In the data rows, 500 means zero.
Each row of this table is followed by its label. One hidden rule gives the labels. It looks at one to three of the table's principal directions, none of them among the few with the most spread.
  615  590  509  729  662  854  394  549  754  245  545  768  308  531  473  673  422  445  410  591  482  319  650  145  438  440  392  569  568  525  578  292  426  483  695  471  413  477  541  692  460  498  461  406  553  363  851  429 QJ
  487  471  290  291  413  728  399  676  563  380  262  241  343  212  515  518  457  439  636  457  400  525  486  456  499  453  475  416  423  664  460  436  735  538  517  387  507  653  558  567  592  495  523  366  171  570  449  616 JT
  464  441  302  505  329  594  344  601  374  448  352  185  254  294  477  552  616  410  722  430  329  629  419  537  620  309  544  380  563  463  548  539  710  490  606  431  492  558  501  611  485  445  418  417  480  443  377  560 JT
  351  550  410  556  516  587  474  641  435  419  635  480  427  667  465  620  538  557  402  485  364  450  513  369  369  384  392  468  524  468  576  489  346  472  538  380  368  541  421  518  332  508  424  585  528  548  609  449 QJ
  546  489  473  480  481  580  443  458  519  596  432  386  418  330  535  525  553  401  575  463  493  528  416  537  595  545  473  506  441  598  338  513  527  453  440  485  527  534  564  473  621  516  490  445  435  483  465  599 FL
  590  456  409  550  561  627  276  580  787  361  248  393  504  323  537  512  455  346  427  370  699  421  493  458  529  674  614  486  588  620  523  240  776  643  763  472  807  431  732  345  533  506  622  245  548  363  363  607 FF
  551  462  508  364  374  296  518  489  525  531  504  582  651  494  660  425  452  502  516  640  427  479  471  506  517  554  601  421  583  447  542  564  435  603  631  722  514  537  533  572  471  497  506  297  470  473  478  428 FF
  718  525  509  692  513  482  343  329  601  610  537  648  560  614  561  567  556  302  498  626  492  523  369  413  557  526  515  602  553  516  361  444  546  409  685  474  696  395  536  413  487  438  507  423  661  306  392  541 QJ
  419  580  387  518  679  904  589  498  571  433  565  649  385  360  717  679  352  768  536  419  453  297  510  381  399  569  279  515  434  563  287  468  164  359  372  564  235  585  493  791  391  459  408  430  149  733  750  555 JT
  499  449  686  508  513  148  463  365  619  592  493  591  709  584  459  315  569  372  287  557  627  451  397  377  441  650  718  624  518  531  669  384  453  677  730  534  555  356  598  274  424  485  561  450  681  388  403  345 FL
  839  534  560  902  569  763  414  462  508  470  592  657  286  581  321  758  409  301  793  407  544  697  618  545  711  316  193  648  477  307  344  576  853  228  389  508  787  399  542  531  776  451  631  621  739  354  487  840 JT
  481  603  393  724  334  348  372  565  346  562  461  260  464  622  494  669  638  438  576  403  409  737  424  733  533  427  594  469  587  412  556  498  696  429  550  476  699  447  514  315  476  441  489  473  831  301  249  552 QJ
  501  459  387  553  435  639  60  444  738  292  219  556  311  411  541  679  676  236  561  585  411  333  388  0  463  269  556  628  566  692  698  198  618  565  999  403  530  522  665  488  429  406  404  210  512  264  472  565 JT
  394  364  518  375  423  462  531  408  393  553  672  557  601  532  382  287  571  546  409  680  399  417  503  344  594  408  453  446  490  485  445  673  357  549  476  395  325  613  368  536  418  651  460  656  381  613  494  440 QJ
  448  542  568  515  513  342  456  456  651  479  443  666  713  564  641  492  377  561  379  458  577  473  432  412  308  746  660  575  595  528  555  352  400  650  788  604  593  441  604  452  328  401  653  300  553  447  465  436 FF
  429  647  429  979  508  760  404  443  639  620  571  391  397  126  725  654  344  676  413  218  414  611  411  546  388  774  478  668  430  602  103  312  266  369  504  615  321  557  666  537  380  256  567  307  498  534  713  571 QJ
  538  608  346  619  344  634  445  645  455  612  493  135  264  219  676  577  499  463  502  481  322  697  440  749  514  554  574  381  501  557  304  486  500  432  354  552  381  565  526  514  504  412  387  354  504  403  657  454 JT
  508  425  560  375  483  326  575  527  379  496  529  508  554  568  304  295  638  489  376  665  519  416  658  498  640  354  601  488  508  460  657  535  585  589  508  393  459  505  362  451  561  580  386  686  644  456  507  292 FL
  497  583  502  411  611  658  497  516  452  353  271  416  381  376  417  631  486  562  646  262  580  475  566  518  454  431  464  550  546  551  480  483  667  529  418  383  625  565  448  630  551  430  510  557  413  527  528  627 FL
  454  398  675  676  502  321  538  290  504  665  795  786  577  591  490  332  616  518  311  715  381  388  483  216  538  448  525  655  450  471  535  479  82  469  697  583  128  452  462  554  395  443  376  569  655  496  737  218 QJ
  209  483  537  447  379  497  473  412  341  714  611  267  362  186  547  451  503  595  443  345  429  603  307  469  491  591  480  532  470  569  316  617  167  529  321  498  211  594  542  435  366  529  474  532  379  638  564  568 JT
  482  409  552  652  481  560  376  481  566  435  517  631  450  510  444  505  507  358  482  568  540  442  553  321  591  472  435  552  456  421  546  500  512  524  661  495  445  456  571  449  537  513  523  518  604  433  500  570 FL
  646  597  324  495  538  419  480  798  544  389  552  477  634  754  416  509  416  489  306  543  466  515  556  599  347  464  620  445  650  451  610  335  799  541  668  358  861  517  404  389  357  505  567  502  681  393  423  353 JT
  606  662  374  709  599  796  750  671  520  372  621  559  371  509  550  625  287  749  584  508  377  560  634  681  393  465  421  450  427  448  506  434  534  283  225  609  355  568  449  783  519  526  483  516  310  583  696  397 QJ
  394  449  658  194  508  403  524  498  429  508  481  426  571  642  443  419  554  435  380  481  637  446  495  509  441  577  495  338  603  502  523  684  415  697  369  406  536  450  418  384  414  647  505  586  486  523  568  532 QJ
  660  439  397  791  476  486  389  423  662  475  527  797  652  670  583  554  528  441  589  656  403  440  465  368  624  514  528  538  518  413  531  375  577  381  939  618  626  427  600  591  501  462  559  285  654  366  308  460 FL
  549  438  455  466  586  637  412  499  805  251  429  734  572  627  542  533  408  456  498  584  504  286  451  118  369  507  457  452  545  523  710  358  532  573  794  547  516  430  618  629  335  580  566  253  271  529  495  513 QJ
  564  423  439  314  450  459  470  617  593  481  398  471  535  463  643  492  490  393  565  537  521  417  422  547  538  609  550  337  550  469  549  533  576  612  616  666  607  483  611  527  518  577  524  243  406  470  424  540 FL
  600  595  542  662  571  590  563  503  572  437  475  563  378  370  488  513  438  539  469  534  543  504  622  555  528  495  594  565  497  527  547  357  519  446  442  570  448  519  520  597  610  494  451  502  592  392  679  362 BN
  430  442  503  382  454  527  472  515  508  510  485  590  506  347  691  516  356  553  505  485  552  412  416  454  474  609  522  495  573  481  453  536  401  615  541  689  479  566  619  519  397  563  535  324  331  527  484  601 FL
  517  533  527  226  583  637  632  511  198  507  417  132  242  409  260  488  684  585  578  341  556  548  680  693  739  278  423  308  643  534  476  676  600  466  77  229  507  452  258  612  612  617  255  775  555  546  658  448 BN
  532  487  647  605  380  53  454  373  473  695  731  723  835  743  487  333  429  405  248  707  575  579  456  550  470  569  594  629  488  324  434  604  448  526  564  573  653  460  439  155  410  472  593  640  826  430  354  482 FL
  443  444  655  363  476  372  730  445  220  592  535  345  518  618  231  371  556  561  625  407  542  716  635  746  616  363  395  435  387  449  513  757  596  405  81  358  466  487  325  459  714  590  522  893  520  663  462  543 FF
  636  472  428  544  702  599  701  524  609  337  559  760  564  679  500  473  528  614  563  674  550  274  612  502  549  434  494  470  478  456  743  394  523  432  511  611  479  445  501  699  586  614  442  501  390  522  429  337 FF
  431  774  386  394  652  626  647  686  513  460  352  207  375  234  615  663  406  748  481  166  568  503  455  779  286  711  598  498  539  651  455  339  477  544  226  540  562  582  545  566  469  450  501  381  343  568  580  468 QJ
  509  421  491  437  526  543  543  380  433  461  564  636  494  560  480  434  495  555  583  629  453  443  526  359  563  341  405  477  500  402  526  620  414  432  501  454  360  457  364  680  419  461  400  615  383  621  515  470 FL
  636  563  491  367  533  607  646  467  415  604  228  269  521  247  531  542  433  577  735  273  643  647  591  936  654  617  445  500  356  659  185  577  801  378  65  493  737  583  530  462  893  504  576  555  309  595  347  745 QJ
  530  442  353  532  321  430  597  589  335  597  706  426  517  638  459  374  522  527  535  735  185  684  451  534  547  363  534  390  480  424  564  583  540  402  535  433  340  513  381  585  406  528  454  560  435  517  406  293 FL
  341  263  667  255  298  253  505  414  349  654  639  542  650  518  411  283  447  463  512  544  514  575  463  436  567  442  384  491  417  406  442  801  441  589  393  569  413  576  488  334  509  615  621  631  396  687  426  691 FF
  364  509  267  486  502  955  391  662  551  311  482  336  225  249  542  583  450  558  528  468  381  439  476  375  429  462  424  380  556  609  430  439  436  537  496  373  342  689  511  696  385  567  479  429  202  553  621  565 FL
  619  511  468  622  572  724  507  562  653  345  440  640  370  485  434  609  424  464  665  517  524  499  591  425  546  444  411  557  415  525  610  363  681  397  531  549  540  495  617  605  698  556  593  435  435  454  499  574 BN
  583  473  674  327  636  345  676  455  410  458  463  582  577  824  247  450  561  434  583  478  658  495  540  587  466  341  450  474  443  423  688  636  699  446  259  394  662  408  352  456  606  636  514  785  517  566  428  529 FL
  559  445  582  372  448  400  364  514  569  455  363  366  515  394  366  419  563  294  406  476  621  457  545  438  629  499  577  460  603  560  566  495  705  691  544  456  719  516  589  314  611  654  530  443  623  363  445  566 FL
  683  490  576  408  552  293  463  530  472  408  552  762  510  999  320  537  796  302  450  821  459  346  637  292  634  211  575  439  708  424  900  431  551  531  843  402  644  332  358  534  542  601  311  538  947  189  563  189 QJ
  531  651  460  617  607  468  463  509  558  429  509  600  505  739  594  704  611  510  464  517  495  395  476  467  377  477  518  524  589  462  633  389  390  470  632  528  556  386  474  518  388  395  397  425  688  378  525  409 BN
  508  705  473  533  683  748  478  565  638  483  473  475  281  408  607  691  486  509  399  418  567  424  430  503  339  654  520  519  532  649  409  315  309  454  424  458  469  486  523  551  450  485  433  410  509  416  769  436 BN
  193  470  601  199  262  136  672  498  237  748  672  510  720  402  705  239  286  763  271  619  457  573  414  646  342  702  660  462  465  377  369  765  150  671  326  663  176  613  367  402  193  480  490  564  333  713  559  371 FL
  518  410  599  353  530  525  453  518  750  312  431  706  482  581  536  535  489  379  551  577  552  282  466  191  436  502  457  420  527  491  781  465  461  641  677  707  444  440  667  603  479  661  539  227  347  476  604  537 FL
  531  546  485  516  486  591  440  549  448  437  415  469  371  579  421  677  574  454  633  439  492  557  571  521  583  368  437  473  556  529  558  479  643  424  486  444  633  508  512  502  635  577  490  500  629  385  489  587 QJ
  419  298  587  716  233  405  368  362  395  698  679  423  433  362  327  342  579  300  574  581  336  732  440  396  714  352  395  603  308  458  376  670  499  407  488  486  302  598  566  344  663  534  579  658  584  514  425  650 JT
  434  457  567  308  492  381  572  556  445  467  678  620  612  800  449  464  479  592  372  570  456  429  521  349  418  439  463  371  671  423  678  578  364  592  548  510  474  445  421  521  277  662  486  495  521  544  604  381 QJ
  451  504  641  480  708  321  524  479  679  368  483  810  656  771  531  458  502  538  242  533  689  229  518  293  294  598  671  536  614  455  807  296  308  642  821  547  494  320  495  504  259  472  454  438  689  450  653  230 JT
  530  502  685  388  450  136  443  386  520  627  499  480  632  661  404  437  679  342  431  509  556  556  429  464  501  518  600  550  566  549  619  496  479  612  604  513  653  396  528  294  558  497  547  470  774  363  457  448 FL
  384  478  576  119  477  491  458  653  502  329  416  488  477  563  436  522  361  418  511  428  629  458  446  404  303  530  453  377  615  425  639  658  594  762  441  481  637  542  491  457  361  648  653  475  315  551  497  701 JT
  374  625  428  475  517  759  510  553  355  571  534  155  224  343  469  581  595  563  450  377  382  611  444  569  443  499  467  422  540  672  329  513  338  456  243  253  315  567  396  548  427  515  378  613  414  511  706  444 QJ
  629  548  498  319  581  529  432  598  557  368  272  376  477  494  372  539  562  341  508  416  623  431  574  519  534  502  530  445  592  546  542  475  793  639  531  343  804  479  474  459  604  526  519  486  560  394  453  560 FL
  675  588  270  489  535  763  416  794  744  332  368  396  281  435  592  693  540  359  630  543  423  455  464  553  446  515  538  385  524  633  620  255  720  493  628  582  653  557  659  605  648  557  529  168  415  315  534  493 FF
Here are more rows. What is the label of each one?
  484  611  357  518  428  503  335  396  435  607  352  331  435  298  646  631  584  562  527  405  370  556  371  457  533  466  611  582  615  674  350  356  457  432  654  417  559  548  514  509  408  348  363  347  553  412  437  468 -> JT
  485  381  433  802  350  371  554  369  312  709  841  547  618  579  385  229  611  542  392  789  185  652  476  447  626  355  570  593  417  456  410  544  366  360  631  348  227  573  341  523  422  434  440  759  596  508  407  219 -> JT
  544  620  594  461  614  434  529  340  476  688  420  363  496  312  592  546  549  593  448  259  647  502  425  686  521  649  582  569  583  623  274  453  379  469  324  543  617  455  509  453  513  423  421  455  614  489  604  499 -> BN
  634  493  552  345  567  358  579  545  491  453  533  536  629  842  366  530  573  416  535  523  512  499  552  460  504  395  415  453  582  498  713  526  639  534  497  442  727  382  487  430  584  598  542  544  559  472  379  493 -> BN
  568  358  552  338  510  433  399  568  658  410  377  520  603  403  498  345  412  323  401  507  642  379  505  391  456  582  571  498  534  494  538  476  672  744  685  521  647  497  587  408  474  476  602  402  421  494  481  565 -> JT
  561  737  502  501  692  668  614  652  644  326  432  459  417  658  518  681  468  590  408  436  663  446  622  691  309  593  520  398  551  577  635  344  546  487  241  512  602  417  491  480  525  597  478  461  540  409  685  435 -> FF
  601  479  516  577  578  364  549  334  407  677  596  572  655  670  523  495  687  550  519  509  580  436  486  686  679  494  478  515  532  427  373  574  455  377  456  542  642  385  427  437  548  480  407  573  722  477  358  496 -> BN
  463  479  470  554  544  588  526  549  495  470  588  442  531  517  552  500  415  579  444  392  563  501  514  607  479  606  454  376  612  412  428  568  431  540  429  536  544  466  504  521  383  534  547  494  499  562  521  553 -> FL
  549  417  553  312  568  454  542  471  401  565  356  293  576  418  371  404  542  474  517  290  685  510  559  712  629  486  477  457  504  571  357  592  720  513  268  370  754  525  460  360  667  577  513  664  496  593  397  645 -> JT
  452  407  715  419  471  220  548  469  535  406  490  752  685  653  471  373  445  484  386  600  589  386  630  342  486  513  599  499  567  376  769  532  425  693  700  654  454  442  525  497  463  548  528  473  639  467  576  367 -> QJ
  420  573  539  513  505  528  776  374  258  767  582  345  512  352  651  514  418  793  645  304  520  704  446  920  545  693  430  486  399  497  193  699  313  336  8  618  352  488  464  556  563  459  508  609  326  701  458  583 -> JT
  573  460  643  574  357  249  405  356  448  725  598  616  638  588  584  479  425  344  432  584  501  643  410  487  559  559  511  578  523  426  348  610  443  464  566  581  603  435  540  288  484  469  543  497  705  409  446  572 -> QJ
  346  463  554  572  460  348  512  358  333  803  831  449  594  563  439  349  598  525  310  534  423  588  308  506  417  520  455  639  408  515  266  624  212  450  363  358  334  540  381  285  333  450  503  772  528  612  467  488 -> BN
  552  414  442  626  349  380  376  520  640  444  495  564  630  579  563  422  529  421  465  632  327  517  438  359  481  521  689  420  634  506  643  371  549  597  940  603  539  518  599  569  382  506  571  223  591  337  456  336 -> JT
  452  447  485  380  471  575  583  587  628  454  437  550  460  251  757  428  370  569  492  586  492  392  467  475  452  715  647  419  524  577  591  409  333  671  592  774  284  555  687  666  479  561  511  195  228  493  608  369 -> QJ
  582  393  606  572  569  350  505  371  436  650  461  470  570  495  244  392  720  344  564  415  656  490  501  622  735  436  475  666  328  514  431  540  728  422  413  399  694  486  516  281  810  553  542  738  686  480  250  623 -> FL
  498  469  674  675  345  260  437  436  324  558  717  694  455  897  301  531  727  287  530  765  365  635  552  377  617  264  489  542  555  324  739  629  436  477  671  466  432  410  408  422  568  548  469  679  955  231  498  387 -> QJ
  408  628  559  371  438  384  609  600  376  547  683  480  567  611  521  500  301  643  286  518  454  605  539  528  338  563  493  447  608  441  493  598  334  566  314  487  452  516  396  420  293  562  509  579  514  560  648  412 -> JT
  510  445  584  618  697  681  556  406  626  467  507  625  410  398  475  493  528  482  507  466  629  335  555  365  545  534  371  651  323  549  503  422  387  456  442  512  311  414  591  535  628  453  468  576  391  586  587  534 -> QJ
  527  604  555  761  642  629  389  478  637  370  624  741  362  725  413  716  602  359  459  559  415  380  515  152  379  368  341  650  474  475  613  390  308  418  699  418  392  447  480  583  467  404  449  552  682  394  724  462 -> QJ
  599  440  691  482  563  352  307  404  622  441  498  688  486  808  332  521  819  171  393  673  582  335  498  162  584  404  582  533  713  552  807  381  474  685  895  411  657  324  557  381  534  610  456  434  897  138  537  367 -> JT
  389  600  545  577  557  524  509  493  581  477  523  582  527  488  713  653  358  616  449  368  586  446  485  528  316  657  418  541  466  449  430  502  254  497  417  686  411  473  571  486  397  387  520  410  466  595  632  608 -> FL
  492  513  611  634  484  543  387  316  554  539  469  564  363  343  471  530  571  391  533  533  508  501  495  345  567  432  464  657  399  565  432  473  390  434  504  504  356  524  537  494  620  429  445  538  572  438  627  555 -> FF
  530  697  180  754  693  999  472  533  705  465  390  277  262  0  664  615  429  707  479  317  424  408  464  564  458  675  471  580  341  746  90  217  421  292  388  379  333  644  525  737  498  303  398  383  205  635  675  479 -> JT
  515  522  319  641  474  443  599  520  200  735  660  268  449  496  492  468  654  607  540  478  361  662  422  854  644  395  561  471  509  447  348  560  496  282  343  395  507  523  343  493  496  442  341  708  657  513  340  371 -> BN
  510  438  506  551  439  536  367  489  542  505  412  504  325  373  560  585  597  328  631  548  551  459  475  454  647  442  457  542  417  460  563  499  547  488  558  631  443  443  643  435  650  486  436  392  559  397  446  632 -> JT
  698  547  423  578  486  505  362  475  650  400  343  646  543  658  487  665  586  300  710  612  464  498  498  431  564  408  459  560  451  530  567  411  756  402  718  500  776  497  567  498  724  468  576  380  585  334  280  628 -> BN
  533  576  637  232  682  483  631  390  405  502  374  460  515  611  499  610  565  569  623  293  731  433  466  682  455  527  448  432  622  522  492  637  499  533  181  509  709  413  431  525  530  584  470  568  437  544  481  640 -> BN
